(in the rows, 100 means zero)
Families of rows that turns and mirrors carry onto each other, the same ones carrying the whole set onto itself: the rest of each named row's family, in list order
5 families of 6 rows
Barid: 119; 64; 114; 101; 94; 124; 107; 119; 103; 127; 109; 91; 73; 57; 92; 81; 106; 131; 78; 84; 102; 108; 99
Nonel: 81; 93; 102; 114; 94; 127; 120; 113; 81; 94; 102; 121; 59; 118; 90; 92; 120; 125; 112; 98; 97; 95; 112
zepel: 111; 61; 112; 95; 101; 129; 103; 116; 106; 129; 100; 85; 74; 68; 94; 84; 100; 138; 71; 85; 89; 110; 102
Zuto: 84; 84; 102; 109; 124; 130; 117; 113; 85; 87; 106; 100; 89; 142; 118; 126; 93; 112; 95; 84; 90; 110; 119
Zosef: 72; 85; 108; 110; 120; 120; 115; 119; 71; 86; 115; 104; 74; 135; 116; 129; 93; 115; 103; 79; 98; 101; 120
nabe: 106; 71; 119; 104; 111; 128; 122; 104; 75; 111; 107; 62; 96; 74; 89; 122; 83; 138; 88; 68; 78; 135; 87
sison: 110; 58; 110; 100; 100; 122; 104; 125; 96; 114; 94; 83; 79; 56; 93; 79; 102; 136; 68; 89; 92; 112; 98
Muga: 82; 84; 102; 113; 105; 119; 113; 118; 78; 94; 119; 111; 53; 126; 100; 91; 120; 109; 109; 97; 102; 92; 109
siga: 130; 57; 115; 94; 102; 94; 115; 102; 85; 86; 88; 77; 77; 57; 113; 100; 93; 126; 87; 86; 89; 137; 100
zap: 135; 66; 108; 92; 97; 100; 118; 91; 93; 92; 95; 77; 74; 62; 123; 104; 96; 126; 93; 81; 81; 136; 113
nerar: 78; 82; 105; 109; 128; 123; 112; 122; 74; 74; 100; 104; 89; 136; 105; 123; 94; 109; 96; 86; 96; 106; 109
belud: 105; 76; 117; 108; 108; 133; 123; 113; 75; 118; 101; 68; 104; 70; 96; 122; 78; 135; 85; 68; 98; 125; 90
vonat: 101; 72; 122; 102; 112; 92; 104; 100; 103; 78; 118; 121; 58; 124; 107; 119; 114; 106; 112; 88; 88; 123; 105
Sadev: 73; 85; 111; 115; 120; 139; 117; 121; 73; 80; 107; 96; 84; 131; 102; 136; 96; 105; 97; 86; 95; 109; 113
Beto: 137; 51; 121; 93; 102; 106; 111; 101; 83; 93; 104; 73; 69; 54; 119; 103; 92; 129; 95; 71; 88; 127; 110
tefes: 96; 66; 117; 103; 115; 86; 103; 114; 95; 65; 113; 121; 65; 127; 106; 119; 115; 101; 110; 89; 98; 121; 108
vegeg: 130; 60; 128; 93; 101; 108; 117; 91; 87; 84; 96; 73; 67; 59; 109; 107; 91; 112; 92; 81; 88; 139; 99
rul: 139; 65; 121; 103; 101; 99; 119; 97; 96; 91; 99; 82; 79; 62; 125; 108; 87; 117; 92; 79; 93; 136; 105
zore: 105; 68; 127; 107; 115; 125; 120; 107; 74; 110; 106; 56; 84; 65; 105; 116; 70; 136; 79; 71; 84; 123; 92
Kevo: 92; 66; 126; 93; 113; 131; 111; 111; 78; 116; 94; 67; 95; 71; 99; 123; 74; 132; 76; 69; 93; 126; 92
gozo: 77; 86; 104; 106; 101; 111; 112; 124; 76; 87; 96; 127; 62; 116; 88; 95; 119; 120; 107; 100; 104; 98; 106
Ret: 97; 74; 123; 102; 117; 96; 108; 100; 84; 76; 116; 123; 56; 131; 116; 110; 106; 109; 117; 85; 99; 104; 109
Kaz: 109; 61; 102; 94; 93; 131; 106; 118; 95; 119; 99; 81; 66; 54; 96; 81; 109; 127; 75; 85; 101; 113; 109
puv: 108; 58; 112; 92; 97; 119; 107; 111; 86; 130; 104; 74; 72; 61; 104; 82; 92; 138; 82; 81; 99; 111; 99
gifoz: 100; 77; 118; 101; 112; 89; 111; 104; 99; 71; 117; 123; 61; 118; 110; 124; 110; 98; 121; 73; 97; 121; 108
mabo: 78; 90; 105; 113; 124; 131; 118; 123; 88; 86; 111; 102; 88; 133; 104; 125; 92; 103; 99; 74; 98; 102; 108
vuzaz: 101; 64; 123; 93; 111; 95; 100; 103; 91; 71; 110; 123; 63; 121; 117; 125; 113; 102; 113; 84; 103; 121; 119
Nize: 84; 96; 98; 110; 96; 117; 115; 117; 90; 94; 99; 130; 60; 113; 98; 88; 112; 110; 108; 89; 107; 91; 108
koreg: 78; 86; 113; 109; 96; 120; 111; 111; 86; 100; 100; 124; 54; 118; 92; 88; 118; 110; 102; 104; 111; 97; 99
gugal: 104; 61; 119; 99; 116; 120; 114; 113; 74; 107; 97; 66; 102; 70; 89; 117; 82; 139; 81; 71; 91; 128; 88

Same family as nerar: sison, siga, tefes, gozo, gugal
Same family as vonat: Nonel, zepel, Zuto, nabe, zap
Same family as rul: Barid, belud, gifoz, mabo, Nize
Same family as Muga: Zosef, Beto, zore, Ret, puv

Families of rows that turns and mirrors carry onto each other, the same ones carrying the whole set onto itself: the rest of each named row's family, in list order
5 families of 8 rows
rike: 115; 116; 120; 69; 95; 125; 99; 123; 106; 110; 135; 84; 108; 98
Nataz: 90; 102; 72; 98; 82; 84; 74; 80; 100; 99; 141; 103; 95; 100
darog: 87; 122; 79; 105; 73; 91; 97; 96; 112; 107; 115; 110; 80; 133
dezut: 120; 96; 105; 86; 109; 114; 72; 129; 95; 108; 149; 81; 105; 89
Nifav: 116; 116; 115; 88; 106; 115; 102; 142; 115; 115; 116; 84; 87; 126
kan: 85; 118; 85; 85; 73; 93; 97; 75; 110; 100; 128; 107; 95; 110
bal: 126; 96; 101; 102; 114; 109; 76; 151; 101; 112; 123; 86; 91; 110
Vagut: 127; 104; 98; 103; 119; 106; 81; 151; 107; 115; 125; 87; 85; 112
fozi: 91; 95; 70; 99; 74; 89; 66; 85; 100; 108; 143; 97; 94; 100
kedu: 93; 105; 72; 123; 79; 81; 75; 104; 103; 101; 119; 110; 78; 124
par: 125; 102; 102; 100; 108; 109; 69; 151; 99; 117; 122; 82; 86; 108
nomu: 124; 93; 106; 82; 104; 115; 71; 133; 98; 110; 142; 79; 106; 89
tasan: 88; 103; 70; 100; 76; 87; 69; 83; 99; 105; 145; 101; 93; 104
sebik: 117; 95; 105; 83; 108; 111; 70; 129; 101; 111; 150; 73; 102; 90
piba: 122; 111; 115; 89; 103; 118; 100; 145; 110; 113; 111; 91; 93; 119
dalib: 92; 98; 74; 106; 74; 84; 64; 88; 99; 100; 140; 103; 91; 100
nolo: 121; 120; 115; 83; 104; 118; 104; 140; 116; 116; 115; 89; 90; 116
tili: 119; 111; 120; 69; 95; 124; 96; 127; 108; 113; 129; 83; 107; 98
nobak: 87; 115; 88; 87; 62; 97; 87; 77; 108; 102; 130; 104; 97; 104
Bamop: 120; 113; 117; 67; 98; 122; 93; 124; 111; 115; 137; 82; 104; 92
foso: 97; 101; 65; 119; 83; 82; 72; 107; 104; 109; 122; 105; 79; 125
Suf: 88; 122; 87; 103; 66; 92; 99; 93; 113; 104; 110; 111; 84; 127
buzag: 89; 99; 72; 100; 79; 93; 62; 83; 98; 103; 136; 103; 98; 98
Voboz: 118; 118; 114; 91; 105; 119; 106; 142; 110; 112; 114; 92; 91; 123
dez: 88; 120; 79; 105; 81; 88; 102; 92; 113; 102; 111; 110; 83; 130
zudud: 91; 118; 80; 104; 70; 95; 99; 98; 115; 111; 107; 110; 80; 135
ruro: 92; 103; 67; 118; 91; 77; 78; 98; 103; 101; 125; 108; 81; 120
kip: 92; 102; 67; 120; 87; 85; 68; 102; 100; 105; 118; 110; 83; 122
tapef: 87; 114; 86; 82; 61; 102; 93; 78; 112; 108; 129; 102; 97; 109
Riza: 122; 99; 109; 82; 101; 115; 66; 135; 96; 115; 139; 76; 99; 89
Vig: 92; 107; 66; 117; 85; 81; 73; 102; 103; 105; 128; 107; 80; 124
bot: 117; 115; 121; 69; 90; 126; 90; 129; 108; 117; 127; 80; 100; 98
lavut: 112; 115; 121; 67; 96; 122; 96; 123; 113; 113; 136; 77; 103; 101
bipob: 85; 118; 84; 84; 64; 97; 93; 78; 110; 106; 132; 104; 95; 111
zuz: 121; 118; 117; 88; 99; 118; 94; 146; 109; 118; 111; 84; 86; 118
bomar: 84; 117; 88; 84; 65; 104; 90; 76; 107; 105; 123; 107; 101; 108
zok: 124; 99; 99; 107; 118; 107; 78; 149; 100; 110; 128; 88; 88; 113
Labap: 87; 120; 83; 105; 75; 95; 95; 96; 111; 107; 102; 113; 85; 130
zenob: 121; 98; 100; 104; 118; 103; 75; 149; 105; 112; 130; 79; 85; 115
durok: 126; 98; 101; 85; 112; 110; 70; 134; 102; 113; 145; 80; 100; 88

Same family as buzag: Nifav, sebik, kip, lavut, bomar, Labap, zenob
Same family as bal: darog, nomu, tasan, piba, tili, Vig, bipob
Same family as fozi: rike, dezut, foso, Voboz, zudud, tapef, zok

Families of rows that turns and mirrors carry onto each other, the same ones carrying the whole set onto itself: the rest of each named row's family, in list order
4 families of 8 rows
bezu: 98; 130; 107; 76; 110; 103; 123; 92; 89; 72; 59; 100; 100; 117; 38; 110; 107; 59; 129; 60
noruv: 117; 129; 137; 96; 116; 93; 117; 84; 107; 75; 73; 92; 84; 120; 60; 110; 122; 61; 143; 66
pul: 95; 113; 135; 99; 99; 81; 104; 54; 111; 81; 78; 92; 88; 92; 58; 138; 116; 65; 144; 84
Gakim: 101; 155; 74; 97; 120; 89; 105; 95; 125; 101; 84; 92; 89; 134; 59; 99; 117; 70; 90; 97
sizev: 70; 139; 98; 126; 106; 70; 110; 72; 134; 95; 61; 86; 108; 78; 60; 105; 115; 83; 113; 120
duna: 78; 146; 62; 111; 101; 82; 98; 72; 126; 103; 85; 76; 92; 101; 74; 114; 113; 86; 111; 114
debal: 80; 148; 61; 90; 106; 101; 115; 100; 117; 94; 68; 98; 102; 120; 54; 106; 103; 76; 92; 87
ves: 76; 124; 125; 127; 103; 75; 116; 74; 128; 86; 60; 86; 103; 72; 69; 113; 109; 80; 134; 106
Por: 101; 138; 96; 72; 95; 103; 102; 77; 92; 86; 74; 102; 97; 132; 39; 117; 113; 56; 143; 75
bosak: 90; 150; 75; 72; 118; 99; 105; 89; 114; 88; 72; 104; 119; 123; 45; 115; 107; 46; 113; 70
Sus: 98; 134; 103; 72; 115; 105; 111; 91; 108; 80; 72; 103; 116; 115; 54; 122; 103; 45; 135; 55
Bopi: 69; 154; 72; 109; 111; 75; 106; 76; 131; 101; 64; 90; 113; 98; 51; 101; 117; 72; 96; 114
nura: 70; 146; 62; 110; 107; 86; 112; 88; 132; 95; 71; 96; 100; 103; 68; 114; 110; 86; 86; 102
zof: 102; 123; 127; 82; 96; 94; 105; 64; 97; 80; 75; 101; 92; 114; 44; 130; 114; 56; 149; 74
ripez: 74; 123; 118; 125; 115; 67; 116; 66; 130; 77; 69; 95; 94; 73; 69; 131; 125; 87; 116; 95
Peda: 86; 116; 135; 111; 116; 75; 120; 67; 111; 67; 62; 97; 95; 79; 57; 131; 123; 75; 134; 78
beno: 99; 136; 136; 127; 114; 69; 116; 70; 131; 86; 78; 88; 78; 93; 73; 115; 131; 82; 124; 104
zurim: 84; 155; 52; 92; 99; 94; 99; 83; 113; 101; 80; 85; 96; 122; 59; 106; 111; 77; 116; 103
tefo: 110; 128; 148; 115; 115; 80; 119; 72; 116; 77; 75; 90; 80; 102; 68; 115; 129; 72; 140; 82
gop: 78; 158; 63; 86; 116; 88; 104; 83; 125; 97; 68; 98; 117; 116; 45; 104; 114; 57; 97; 97
zir: 119; 138; 110; 85; 119; 100; 113; 94; 102; 81; 75; 92; 88; 138; 52; 103; 118; 55; 129; 63
gak: 87; 116; 121; 115; 102; 72; 102; 52; 125; 89; 83; 80; 88; 82; 73; 137; 116; 77; 131; 100
bidu: 79; 129; 90; 120; 104; 72; 101; 60; 131; 98; 86; 74; 88; 84; 79; 124; 114; 86; 117; 112
pirop: 98; 120; 127; 89; 111; 99; 115; 88; 114; 75; 68; 100; 110; 98; 63; 125; 103; 56; 150; 60
koz: 95; 153; 67; 76; 97; 102; 101; 85; 98; 94; 76; 96; 99; 134; 45; 107; 112; 66; 130; 87
Defol: 88; 116; 138; 112; 106; 86; 116; 81; 120; 77; 64; 91; 107; 80; 69; 121; 104; 70; 150; 80
bim: 113; 148; 85; 85; 120; 100; 107; 100; 111; 94; 82; 93; 90; 144; 54; 97; 116; 59; 109; 76
Nug: 68; 135; 88; 124; 112; 71; 112; 76; 138; 89; 71; 96; 97; 83; 74; 125; 119; 93; 96; 106
tela: 92; 154; 85; 115; 118; 75; 105; 86; 135; 104; 85; 89; 86; 116; 67; 102; 121; 81; 88; 115
zugi: 93; 145; 110; 129; 117; 67; 110; 73; 138; 96; 82; 89; 83; 97; 72; 109; 128; 87; 103; 117
Vavo: 96; 117; 132; 91; 114; 90; 123; 77; 94; 65; 59; 100; 97; 97; 45; 123; 118; 64; 139; 63
gida: 91; 143; 77; 75; 106; 107; 119; 101; 98; 83; 62; 99; 103; 126; 43; 105; 103; 64; 110; 70

Same family as pul: duna, Por, zof, zurim, gak, bidu, koz
Same family as gida: bezu, debal, nura, ripez, Peda, Nug, Vavo
Same family as ves: sizev, bosak, Sus, Bopi, gop, pirop, Defol

